Which row each row swaps with, under one turn or mirror:
The rows were stretched afterwards, more along some directions than others.
Sered: [-15.6 -31.0 -28.0 -21.0 -20.8 -23.2 -10.2  21.0  17.5  28.3  30.9 -32.9
  19.2  15.5 -14.4 -24.9 -18.8]
tigu: [ 24.4   5.3  35.5 -21.6  11.3  13.7  25.1   8.7  -5.8   4.2 -16.4  18.8
   6.6 -22.1  36.6   2.0  28.2]
belu: [  6.3   2.5  28.3   5.5  -0.5  29.6   3.3   1.0 -18.7  -3.2 -20.4  19.4
   5.5   1.4  16.2 -19.4   2.4]
nef: [ -4.8 -32.7 -22.5  -3.3  -8.0  -8.9  -3.6  23.9  25.2  39.0  45.6 -26.8
  17.7  19.3 -20.6 -19.6 -17.5]
vip: [  5.0 -29.8 -24.6 -20.3 -13.4 -13.3 -21.0  25.1  13.2  31.8  47.3 -21.1
  19.7   4.1 -10.7 -26.1 -14.0]
gez: [  0.8 -21.9 -13.9 -23.5 -16.4 -23.3 -14.4  27.5  22.4  31.0  44.0 -11.2
  18.6  -3.2  -8.1 -10.8 -10.2]
vori: [ 21.9  11.5  10.0   9.0  16.9  24.1 -23.0   3.3  31.3  22.6   3.6  33.8
   1.1 -18.4 -14.7  -2.8  11.1]
fabo: [ -5.3   7.4  29.3  -6.6 -22.3  -0.3 -10.9  10.7 -12.9  -6.6 -40.4  30.2
  -0.3 -15.7  10.5 -18.7  -7.0]
rof: [ 15.3 -16.2 -36.7  -2.2 -14.1 -24.6  14.5 -22.9 -16.9 -23.0  50.0 -26.3
  -0.4  15.1  -2.2  24.4  -2.8]
beve: [-10.6 -29.9 -26.9 -10.1 -13.5  -2.7 -22.4  16.4   5.7  23.8  29.7 -24.7
  11.4  14.7 -12.3 -30.2 -14.9]
Levut: [  4.5 -25.3 -51.1   4.4 -11.9 -13.7  16.2 -15.5 -10.3 -21.7  30.7 -25.5
   6.1   8.1 -10.3   9.8   0.0]
sogu: [-11.3 -20.3 -25.7  -8.2 -10.9   1.6 -31.7  24.5  21.6  29.1  31.6 -18.0
  20.6   5.5 -24.0 -23.9 -11.7]
Gan: [ 12.3   1.6  36.7 -17.1   1.2   0.8  28.0  12.3  -3.4   1.7 -36.8  29.7
   1.1 -25.3  33.5  -0.8  15.9]
zod: [ 18.7 -29.3 -40.7  -6.5 -15.5 -20.6  11.3  -6.3  -7.1 -10.9  50.4 -21.7
  11.8   8.7 -12.1   0.7   3.5]
poki: [ 11.1 -27.1 -50.4  -1.8 -18.9 -15.7  17.6 -16.3 -17.2 -17.9  50.7 -30.7
   8.1  20.7  -5.9   5.2 -13.6]
bivu: [-15.4 -13.4  -8.3  30.6   3.1  12.4 -25.7 -20.3  -7.7   7.2 -16.0 -19.5
  -8.5   6.4  13.9 -19.0 -12.3]
Dod: [-11.4  -6.4  -2.2  35.6  11.9  14.2 -25.7 -20.1   0.8   3.6 -23.2 -13.7
  -8.4  20.5  11.9  -5.6 -12.7]
Veka: [  9.6 -35.0 -46.4   2.5 -14.0 -24.6  22.9 -17.7 -20.3 -17.3  45.9 -32.1
   5.4  14.4  -2.5   3.9  -4.6]
Vul: [-24.4  -4.5   2.3  31.6  -0.5   3.1   2.3 -23.4   4.5   5.5 -23.7 -12.6
  -5.1  25.1   3.1 -17.1 -23.5]
Lati: [ 22.9 -22.7 -39.3   1.7 -12.1 -14.2  15.3  -6.6  -9.8  -8.3  41.3 -17.9
   0.8   7.4  -4.7  12.4   6.4]
fidal: [ 24.2   0.7  38.4 -22.4  10.8  14.8  30.6  -1.3  -6.6   6.0 -13.4  22.8
   6.1 -18.5  34.0   5.3  24.0]
kevis: [ -3.2   5.2  20.2   4.5 -19.3  17.6 -11.5   7.3 -17.6 -10.4 -28.7  16.5
   1.2  -6.8  10.1 -23.5  -2.4]
sof: [ 10.7  15.0  13.8  29.1  26.7  12.9   8.9  -0.3  20.6   8.7  -3.9   8.4
  -5.3   1.2 -12.7  13.0   6.0]
ged: [ 33.7  -6.6   3.9  10.9  23.7  21.4 -15.1  -4.8  18.0  16.0   4.7  31.8
  -2.7 -21.7  -1.7  -4.8   8.6]
vap: [ 18.1   2.9  29.1 -14.3   3.8  11.1  24.0  -3.0 -13.4 -10.9 -31.8  27.7
  -0.4 -23.3  37.3   6.3  24.1]
dek: [ -4.4 -23.6  -7.2  -5.8  -6.5  -3.6 -18.8  23.1  20.9  44.1  37.0 -17.1
  13.7  10.7  -8.7 -13.9  -2.1]
dufub: [-20.4   4.1 -17.8  28.8   6.7  26.6  -3.8 -23.7   7.1   4.8 -14.8   8.0
  -8.8  10.0 -15.5 -10.8 -21.2]
pozun: [ 32.1   8.9  14.4   0.5  12.6   7.9  -4.8   3.2  23.5  16.9   2.7  22.4
   1.6 -18.6   6.6  -5.9   8.1]
totu: [-16.8 -13.2 -14.1  31.6  12.0  18.9  -1.8 -24.9   4.0   6.8 -19.1  -5.4
  -8.1  20.2  -8.2 -15.5 -24.9]
lifut: [-15.4   8.2  25.0   9.6 -17.1   5.5  -2.2   5.4 -20.4 -14.4 -38.0  13.2
  -0.7  -1.5  10.1 -18.3  -3.5]
Fof: [ -6.2  -8.9  -7.2 -25.6 -17.9 -27.3 -25.5  26.1  23.8  29.9  35.7 -13.7
  11.6   0.4 -11.3  -4.5 -16.0]
tukur: [ 32.2   5.9   3.9  18.5  20.5  19.1  -2.6  -1.5   5.7   7.3  13.5  13.5
  -4.6 -23.1  -3.0   0.2  16.4]
Balum: [-24.5  -2.9 -15.2  24.9   2.2   9.4  -1.5 -26.3   9.4   1.4 -28.7  -7.3
  -9.2  17.4  -4.7  -4.5 -16.9]
miv: [ 24.4 -39.9 -48.6   3.6 -11.3 -13.9   9.9  -7.6  -5.6  -3.9  51.9 -27.0
   7.9  14.0  -3.0   0.2  -3.5]
Kulu: [ -9.9   7.2   7.6  29.4  17.6  26.2   3.7 -31.4  -1.2  -1.1 -33.9   8.8
 -11.4   8.7  14.0   2.2  -3.6]
guse: [ -6.8  12.7  34.0  -1.1  -6.2  22.3  -0.7  15.7  -5.5   3.0 -31.8  25.7
   5.0  -7.4   5.0 -20.5  -1.0]
pov: [ 18.5   4.9  38.4 -22.6   7.1  10.3  30.5  12.6   2.6   8.8 -19.8  21.9
   5.5 -26.9  31.7   3.3  27.0]
Rosi: [ 24.4 -25.6 -33.7  -8.6  -2.5 -12.8  23.2  -3.5  -7.2 -10.5  43.9 -12.0
   3.4  -2.2  -7.7   7.2  14.7]
veg: [ 13.4  23.1  24.2  15.5  16.8  25.0 -18.1   1.4  18.3  12.6 -25.6  42.9
  -6.8 -22.2  -2.1  -2.7   6.8]
Vef: [ 30.1   4.6  -3.2   4.8  19.1  27.8 -21.2 -11.0  18.3  14.3   4.6  41.1
  -4.8 -30.9   4.2   1.0  14.1]

sogu is swapped with Levut
vap is swapped with guse
belu is swapped with Gan
rof is swapped with Fof
dufub is swapped with Vef

